(in the rows, 128 means zero)
Each run below is a few steps of one of 6 hidden systems, one row a step.
Y, seq 1, 11 rows:
[[ 88 152  86 117  89 156 116 118 126 130 113 102 141 153  99 142 114 147
  111 103 124 153 158 100 108 141]
 [113 122 139 131 104 114 100 141  93 116 148 114  83 146 164 145  73 124
  106 108 135 121  86 141 100 114]
 [183 117 142 175 158 102 127 145 137 104 145 115 106 116 153 127 180 104
  145 145 136  92  92 143 121 139]
 [163 139  99 127 131 143 130 133 126 129 101 123 154 109  81 121 188 112
  158 153 135 155 203 119 119 123]
 [ 52 153 119  84  96 143 137 111 100 137 122  83 123 132 115 127  85 148
  117 137 101 139 179 112 118  94]
 [ 88 146 113 161 125 122 125 135 135 110 147  88  99 160 163 131  88 145
   96  90 135  85  41 111 119 152]
 [233 110 123 164 139 113  93 162 136 116 131 157 111 152 131 149 166  89
  140 105 172 133  92 151  92 136]
 [168 101 160 107 119 110 131 118 105 128 132 116 123  85 114 135 188 112
  167 198  94 153 227 157 113  98]
 [ 13 174  93 131 126 162 158 113 105 119 116  66 154  83 126  92 127 157
  117 153  93 116 174  82 154 146]
 [ 96 177  72 130 136 156 107 154 134 122 103 117 106 202 119 127  46 117
   96  50 179 115  51  92 120 111]
 [237  80 170 118 107  63 107 124 156 127 169 132  62 188 135 183 135 122
  134 118 146 119  70 180  75 106]]
Y, seq 2, 11 rows:
[[147 144 120 160 135 132 102 145 137 122 108 112 132 135 133 138 131  85
  123 122 145 115 147 136 127 134]
 [128 131 110 107 121  97 128 141 114 119 124 127  94 145  96 130 134 127
  144 165 122 138 148 127 111 116]
 [113 140 126 124 118 148 144 122 110 123 152  89 130 116 140 120 156 163
  129 116 108 116 116 109 101 117]
 [133 136 115 168 118 150  96 126 138 117 111  99 134 137 150 147 108  93
  117 103 142 124 135 124 128 137]
 [141 121 117 121 128  79 123 151 113 119 124 128  77 134 105 128 114 111
  136 162 153 135 133 146 112 126]
 [132 147 138 117 138 133 153 138 117 130 153 101 133 117 126 111 187 160
  137 136 106 102 127 124  97 115]
 [118 144 105 157 107 170  98 113 142 116 108 103 155 143 140 150 128 106
  126 106 112 139 159 102 134 134]
 [112 113 107 126 112  93 115 132 100 114 124 121  71 129 118 132  73 116
  124 145 159 150 124 130 117 121]
 [150 145 151 128 156 112 156 152 121 133 157  98 111 115 137 107 171 146
  126 126 135  78  92 143  94 114]
 [155 146 111 156 117 158 101 126 159 122 107 117 169 155 124 152 173 102
  137 120 106 128 172 118 126 146]
 [ 90 110 100 109  91 114 110 125  82 113 121 127  90 123 112 136  86 125
  135 160 126 182 166 117 117 119]]
G, seq 3, 11 rows:
[[121 115 155 122 129 119 132 100 174 142 119 140 140 132 122 146 115 123
  114 138 117 126 149 148 161 160]
 [110 134 129 136 122 107 112 168 114 136 125 181 142 138 137 116 108 118
  116 136 124 128 115 144 132 158]
 [140 124 135 122 147 162 134 129 126 137 133 164 157 132 153 116 126 131
  137  94 124 125  87 116 141  99]
 [134 103 142 129 126 127 131  69 169 121 131 138 121 117 117 149 129 146
  123 127 126 135 115 122 178 140]
 [106 129 131 130  90  91 119 134 127 158 122 154 148 121 116 128  91 131
  107 132 147 134 141 159 127 164]
 [127 140 150 116 158 142 135 164 128 154 119 164 166 149 157 104 111 101
  135 119 115 108 120 141 132 102]
 [137 113 120 138 158 139 131 103 155 100 135 164 119 135 128 131 155 138
  137 131 110 132  82  98 176 142]
 [119 107 121 130  76 127 120  95 128 144 135 144 146 105 113 143 106 162
  107  99 153 163 124 132 125 168]
 [121 137 181 105 130 125 125 136 135 168 118 135 154 126 151 129  84 101
  110 120 126 101 159 175 139 101]
 [126 145 115 140 168 101 128 153 144 112 119 180 121 156 122 109 142 112
  145 160 111  96  87 116 176 128]
 [134 101  87 137 101 154 139 110 132 131 138 160 163 133 121 122 134 164
  144  92 136 179  89  89 113 155]]
X, seq 4 (11 x 26):
[[150 122 140 124  89  90 119  99 129 142 128 134 136 114 111 143 134 128
  144 154 130 122 157 147 144  99]
 [104 126 119 149 134 122 146 152 117 135 127 140 159 104 137  97 146 126
  144 159 108 138 147 126 122 169]
 [105 130 130 120 174 172 142 130 153 128 115 126 136 149 149 117 101 114
  117 101 118 125 110 112 144 128]
 [151 108 145  98 120 120 120  91 151 125 133 130  89 135  95 159 115 145
  106 114 154 142 122 140 137 128]
 [154 132 127 150  87  99 104 152 100 141 144 157 151 109 126 130 159 139
  128 127 138 126 121 151 101 151]
 [111 150 138 147 145 139 120 143 120 131 111 138 160 123 167 112 120  89
  146 144 102  96 140 126 161  95]
 [ 98 102 122  98 159 131 160  90 152 116 119 126  96 121 102 119 107 140
  138 155 124 156 133 106 165 127]
 [140 115 124 122 113 132 147 131 142 150 151 129 144 132 118 126 137 172
  108  85 153 145  93 133  81 175]
 [162 155 158 152 113 129  82 143 138 139 118 127 149 144 152 157 128  87
  106 105 133  85 144 166 129 116]
 [121 116 121 124 138 105 107 131 100 100 110 169  92 110 111 127 126  97
  150 192 115 150 160 126 175 108]
 [ 96 109 113 112 140 151 181 128 107 137 154 148 155 105 141  84 140 179
  152 120 109 151  83  92 118 127]]
M, seq 5, 11 rows:
[[ 93 174 128 116 154 167 131 148 107 119 129 101 134 128 133 111 157 138
  114 123  96  95 137 109 128 109]
 [111 153 110 140 125 125 122 112 176 122 114  83 116 183 123 148 100 117
  116 112 124  97 117 114 135 130]
 [163 106 103 158 110  82 131 137 119 126 135  97  94 122 121 127 113 117
  145 130 182 137 104 137  85 135]
 [145 142 109 151 135 131 112 161  71 117 118 141 138  72 126 102 171 102
  153 158 140 133 163 128 125 112]
 [ 68 161 118  91 139 154 120 120 118 107 111 126 112 149 106 131 129 132
  124 162  72 130 172  98 167 101]
 [ 92 141 131 101 140 130 162 124 149 128 148  59  89 171 132 128  95 160
  100  97 128 101  83 118  91 124]
 [186 144 107 198 133 112 127 149 150 138 122  87 149 123 143 121 145  98
  135  94 192  88  98 143  94 148]
 [157 120  84 163  95  90  80 133 103 105  98 164 117 115  97 144 144  80
  167 186 140 165 181 125 150 124]
 [ 62 122 135  66 133 143 138 140  48 103 144 129  75 100 122 109 122 158
  131 175  80 164 157 111 123  86]
 [ 76 187 145 110 187 188 171 132 151 137 135  63 148 139 151 101 140 153
   92  79 105  56  99 104 131 111]
 [174 151  85 174 109  91 117 105 227 138 100  85 136 211  96 165 108 102
  127  94 177  92 102 126 122 157]]
H, seq 6, 11 rows:
[[125 127 150 123 155 128 135 140 148 146 109 136 144 119 130 120 112 100
  120 138 134 125 160 156 139 145]
 [153 123 129 117 119 105 122 137 151 133 131 157 129 161 107 140 154 132
  133 141 117 136 129 140 118 152]
 [123 126 128 124  89 140 113 118 103 131 148 148 145 131 144 137 129 156
  130 106 109 136 104 117 118 112]
 [ 94 135 141 143 143 143 125 123 114 125 123 137 140  92 155 115 107 119
  116 130 124 111 120 127 170 124]
 [125 129 120 122 155 101 146 141 159 144 107 146 129 136  96 112 109 114
  125 143 156 129 131 140 142 156]
 [159 116 139 106  97 118 137 121 145 158 135 134 156 156 116 140 139 142
  139 119 120 140 143 144  92 121]
 [114 124 139 151  99 148 102 115 109 110 146 142 148 111 163 143 153 139
  125 128  83 126 124 118 142 136]
 [ 89 135 106 135 150 129 119 150 104 117 115 165 115 114 127 107  91 117
  115 133 146 137 104 117 160 143]
 [147 126 152  85 156 113 159 134 156 168 115 137 135 141 108 113  99 121
  128 120 159 118 132 156 124 102]
 [154 127 146 139  98 116 132  96 168 140 144 118 162 137 120 151 181 153
  133 131  99 110 142 137 126 151]
 [ 92 127  91 162  75 134  92 135  87 108 133 150 141 123 147 133 119 136
  129 128 107 156 121 104 125 157]]
P, seq 7, 11 rows:
[[115 139 141 128 134 135 118 112 152 120 111 103 128 119 111 147 150 116
  113 156 105 120 193 141 152 154]
 [106 125 134  84 135 117 113 169  93 118 133 160  82 152 110 128 110 130
  110 146 118 149 131 142 108 127]
 [140 123 136 120 161 140 160 126 142 140 145 151 142 135 146 104 124 146
  137  96 137 108  54 115 138 104]
 [147 127 116 176 111 137 113  97 178 136 110 124 171 117 123 150 137 115
  118 105 149 127 144 129 154 178]
 [111 117 138 119  85 110 102 148  76 138 122 145 131 101 131 130 108 112
  131 162 120 161 191 157 108 128]
 [106 146 149  87 172 123 164 132 107 122 144 135 104 118 127  93 149 150
  142 161  99  95 103 116 152  71]
 [140 138 102 125 164 148 134 111 199 115 110 130 118 179  84 146 138 139
  105  96 146 131 100 101 149 171]
 [148  83 145 138  84 131 103 136 123 159 129 150 155 132 164 148  71 107
  117  93 150 176 141 168  84 159]
 [117 135 165 159 130 109 137 136  82 135 148 131 155  48 179  93 155 124
  145 167 106  76 129 148 154 100]
 [105 184  74 111 152 140 118 127 136  95  99 134 112 142  46 126 186 143
  123 156 120 119 154  78 175 132]
 [136  88 132  51 108 141 132 109 151 151 128 148 104 199  99 157  61 143
  122  92 135 195 127 128  92 105]]
X, seq 8, 11 rows:
[[137  87 149 111 139 147 130  76 162 110 140 171 124 117 120 151 154 155
  126 136  97 157 118 114 180 150]
 [101 129 128 139  75 135 111 113 117 157 134 168 176  99 128 133 104 162
   97  88 146 145 116 137 135 170]
 [140 146 169 123 158 109 132 153 138 169 105 150 151 107 134 108  91  91
  108 124 169  86 141 181 151 113]
 [159 102 135 118 179 100 146 123 172 112 124 186 109 140 103 123 161 120
  153 170 116 134 107 127 178 144]
 [124  86 125 131  81 152 124  98 133 138 150 183 182 140 155 140 127 164
  142  99  89 174  99 105 132 151]
 [111 132 178 132 111 154 112 102 124 166 118 116 167  65 150 138  88 118
   82  93 154 112 169 173 154 132]
 [136 150 122 123 190  92 134 163 143 131  98 177 106 105  67 100 134 106
  110 158 183 109 127 150 173 161]
 [155 104 131  99 141 117 151 141 156 139 145 213 153 200 140 116 138 146
  170 127  87 141  60 110 127 111]
 [128  79 189 142  75 145 116  49 157 137 155 116 159  97 185 177 117 145
  118 111  82 135 148 148 156 134]
 [106 140 107 173 124 126 103 137 106 135  90 147 145  38  98 115 105 105
   90 128 204 144 169 147 167 197]
 [147 159 125  74 204 135 161 196 129 165 106 211 152 168  95  69 123 109
  145 117 159 115  92 126 133  80]]
M, seq 9, 11 rows:
[[155 116 114 186 110 115 143  87 133 129 139 120 161  70 145 116 154 139
  154 121 159 111  91 114 153 126]
 [117 130  97 115  93 128 124 119 124 152  97 155 171 112  78 124 124 128
  137 142 143 177 200 124 132 143]
 [106 110 180  64 166 125 150 164 122 136 139 130  97 152 139 122 117 126
  118 163  83 136 157 158  97 126]
 [130 139 136 152 174 162 131 133 153 100 150 129 120 140 161 128 168 145
  103  93 107  88  51 107 143 156]
 [162 133  95 161  73 138  82  88 147 135 103 135 154 140 113 166  92 109
  123  73 181 142 121 116 150 113]
 [141  89 161 109  94  59 143 119  99 158 136 126 113  80 119 121 102 122
  152 184 148 144 174 178 113 105]
 [ 82 143 128 120 175 141 163 174 102 123 144 169 154 102 133  73 189 159
  133 164  77 120 121 111 132 168]
 [116 145 114 103 148 210 108 118 175 117 106 131 148 211 137 157 109 114
  113  68  92 143 123  85 139 108]
 [178  85 169 136 102  88 130  67 170 130 149  63  71 122 139 177  90 130
  109 108 176 113 107 169 114 120]
 [142 137 108 185 104  71 123 168  81 142 136 174 158  37 111  90 164 137
  126 151 188 116 110 159 125 191]
 [101 150 108  92 135 161 105 172  94 134  85 216 180 168 123 104 120  86
  170 160  70 167 188 102 156  76]]
H, seq 10, 11 rows:
[[165 126 152 103 119  91 152 134 136 161 150 121 131 122 102 124 160 158
  127 130 144 112 132 165  87 134]
 [130 161 106 166  83 145  97 125 118 120 133 128 176 141 148 140 169 131
  139 113  91 107 128 107 125 121]
 [ 81 107 108 133 131 136 111 117 109  97 116 153  99 128 150 129  71 107
  137 147 115 158 116 100 172 117]
 [132 106 158  86 190 127 184 144 135 155 131 134 114  97 112  91 112 137
  119 128 166 136 121 154 115 136]
 [174 164 137 135 114 135 116 125 175 150 120 111 172 150  98 150 183 134
  108  97 136  92 152 147 114 147]
 [109 122 105 157  48  95  76 107 105  99 136 136 114 156 143 169 113 128
  140 153  87 142 131 114 136 126]
 [ 94  99 131 122 164 137 163 160  67 124 145 150 114  85 174  75 100 126
  155 148 123 150  92 116 121 103]
 [155 154 138 111 212 184 152 131 183 146  96 134 154 125 100 111 149 111
  106  86 167 105 127 127 161 130]
 [139 132 131 116  63  81  99  78 181 135 123 108 109 168  70 190 121 148
   97 132 131 129 167 150 135 160]
 [104 110 132 153  61  86 127 162  53 132 173 117 136 107 184 111 130 148
  158 162  86 131 122 143  59 129]
 [136 139 108 160 207 196 127 169 110 106 107 173 162 119 181  86 140  74
  157 108 120 121  88  90 166  96]]
G, seq 11, 11 rows:
[[155 147 129 111 116 151  91 147 150 125 122 130 125 182 102 168 151 125
   94  96 121 135 152 141  96 153]
 [142 107 149 132  91 108  92 134  93 107 151 142 105 148 170 155 120 113
  146 148  89 131 119 140 114  91]
 [116 135 113 163 123 116 148 112  94 122 142 109 136  70 153  96 131 137
  153 135 145  98  90 107 148  95]
 [107 146  99 108 149 155 154  98 159 141  97  96 138 121  80 117 118 135
  122 115 157 140 161 105 147 127]
 [136 105 149  91 141 104 133 155 151 135 125 130  98 166 104 142 125 118
  116 156 118 154 168 162  91 170]
 [151 140 138 167 121 119 103 179 100 120 152 140 142 134 175 124 164 118
  129 120 111  98  97 143  90 142]
 [121 142 102 148 119 178 100  94 105  97 122 120 132 111 145 139 132 124
  139 104 119 129 112  79 169  74]
 [109 100 130  83 123 105 159  80 129 133 130 111  82  96  82 131  99 161
  128 154 152 157 145 127 143 114]
 [131 151 144 128 129  84 159 167 154 173 128  96 153 141 113 107 130 131
  116 134 148  89 145 175  76 167]
 [136 151 108 161 151 163  90 171 139 102 105 140 148 188 163 136 144  69
  145 126  87 120 136 107 127 128]
 [138  76 116 124 131 150 113 106  78  78 150 161  79  88 140 136 145 144
  148 139 120 188  97  95 143 115]]
P, seq 12, 11 rows:
[[117  82 118 149 114 125 130 170  77 135 138 138 124  87 156 108  96 121
  127 128 156 188 134 149  67 187]
 [131 167 152 133 162 173 134 138  91 133 122 118 167  86 167  96 161 105
  148 123 112  78 137 121 156  44]
 [149 161 106 110 102 101  95  86 169 102 120 131  90 166  40 182 180 157
  106 144 124 113 143 115 170 136]
 [ 88  84 119  84  95 112 165 147 119 162 148 124 119 166 128 115  59 165
  124 113 132 194 116 135  45 166]
 [123 122 171 180 192 148 155 137 145 133 127 106 156 106 230  98  92  68
  146 117 119  65  89 138 163  98]
 [188 150  83 187 122 119  57 128 123  78 101 160 110  93  73 160 215  99
  124 150 162 134 155 120 172 171]
 [112 122 117  39  58 154 140 129  60 163 148 139 149 129  85 123 135 195
  135 113 106 202 177 114  48  80]
 [ 66 143 201  97 165 114 186  80 192 146 149  59 112 158 177 127  73 147
  106 126  77  33  88 141 172  86]
 [143 127  69 208 173  76  93 180 175  87  93 150  73 160 103 133 106  66
  106 148 199 130  90 136 144 252]
 [199  83 101 133  96 190 110 177  35 151 128 201 200  94 164  98 146 100
  196  91 146 225 146 114  52  72]
 [122 147 211 109  99 157 140  12 144 128 166  64 161  56 146 163 212 190
  118 136  51  46 169 127 205  49]]

Name the system that made each run.
seq 13:
[[132 129 137 141 139 127  97 176 133 126 112 172 143 174 164 132 113  71
  140 146  93 129 138 144 130 135]
 [139 105 117 144 145 151 123 127  89 100 150 182 126  95 155 109 157 141
  149 125 118 146  69  97 153 115]]
 : G
seq 14 (2 x 26):
[[151 165 123 126 179 147 148 134 171 138 115  94 120 121  83 119 147 139
   85  79 195  94 104 135 124 157]
 [158 141 122 147  53  82  93  99 148 140 118  74 124 158 108 177 115 113
  128 130 144 113 171 152 105 110]]
 : H
seq 15 (2 x 26):
[[131 115 147 126  58 148 102 101 119 145 149 128 168 120 142 164 138 158
  111  98 101 154 154 141 101 145]
 [ 50 151 147 127 114  98 135 125  96 131 136 101 113  92 149 111  90 140
  107 160 108  84 131 140 153 120]]
 : P
seq 16 (2 x 26):
[[107 156 119 119 137 120 149 145 117 153 120 146 158 118 116  93 123 134
  133 133 137 110 124 125 137 113]
 [139 123 123 117 141 127 131 109 171 130 112 150 140 162 112 137 129 115
  145 139 113 133 136 119 161 121]]
 : P
seq 17 (2 x 26):
[[149  85 146 120 106  99 128  91 130  96 175 128  74 145 142 158 155 166
  143 150  90 135  79 120 126 118]
 [160 116 123 187 116 155 126 113 108 130 135 111 173  36 149 116 173 128
  134 108 164 133 136 131 127 152]]
 : Y
seq 18, 2 rows:
[[117 138 144 150 145 107 134 125 147 129 124 106 119 150 168 125  77  96
  132 128 130  79  93 136 150  98]
 [175  78 112 135 131 108 140  93 155 114 121 120  95 117 104 142 133 115
  162 151 159 171 139 121 132 126]]
 : X
seq 19, 2 rows:
[[134 125 152 113 159 121 141 154 138 131 128 112 113 138 132 122 144 110
  132 157 109 118 156 149 107 134]
 [129 146 103 155 129 131 109 151 109  99 137 126 114 136 132 128 166 132
  128 128 116 116 105 110 116 148]]
 : G
seq 20 (2 x 26):
[[161 128 131 145 109 144 108 139 108 138 130 129 154 125 155 133 130 108
  139 102 139 129 131 136 106 102]
 [121 127 138 125 136 134 124  98 121 112 126 129 119 102 132 131 144 125
  144 155 105 120 145 117 173  95]]
 : G
seq 21:
[[139 103 117 162 129 141 116 133 132 126 120 155 151 121 154 126 110 101
  136 114 140 152 116 124 138 153]
 [143 120 140 131 115 140 115 114  98 130 129 137 144  70 131 127 148 123
  134 135 134 138 160 137 143 108]]
 : P
seq 22 (2 x 26):
[[166  89 146 117 143 147 118 157  69 119 133 114  91  90 156 124 116  92
  142 134 154 172 155 152  77  93]
 [137 176 108 136 159 166 129 126 105  94 137 111 123  92 105 115 225 157
  127 125 119  91 114  87 152 100]]
 : X
seq 23:
[[151 131 138  94 126 154 110 124  92 129 127 122 103 117 122 139 107 123
  117  99 157 140 133 133 120  58]
 [132 159 129 122 118  93 140 123 113 125 145 112 114 102  89 120 188 165
  127 158 125  88 133 132 127 119]]
 : X
seq 24, 2 rows:
[[ 77 125 144 115 120 126 153 124 141 141 144  94 121 154 154 127  75 152
  104 108 113 115  99 130 107 145]
 [175 118 120 172 161 120 153 141 164 145 121 120 153 123 145 105 126 100
  146 103 177 111  89 138 116 144]]
 : M
seq 25, 2 rows:
[[178 133 112 151 134 152 134 139 122 144 129 118 155 114 132 115 142 126
  138  78 179 124  95 122  97 110]
 [153 164 135 107 113 125 105 113 149 135 108 124 142 155  93 155 160 116
  129 138 109 101 179 134 149  85]]
 : X
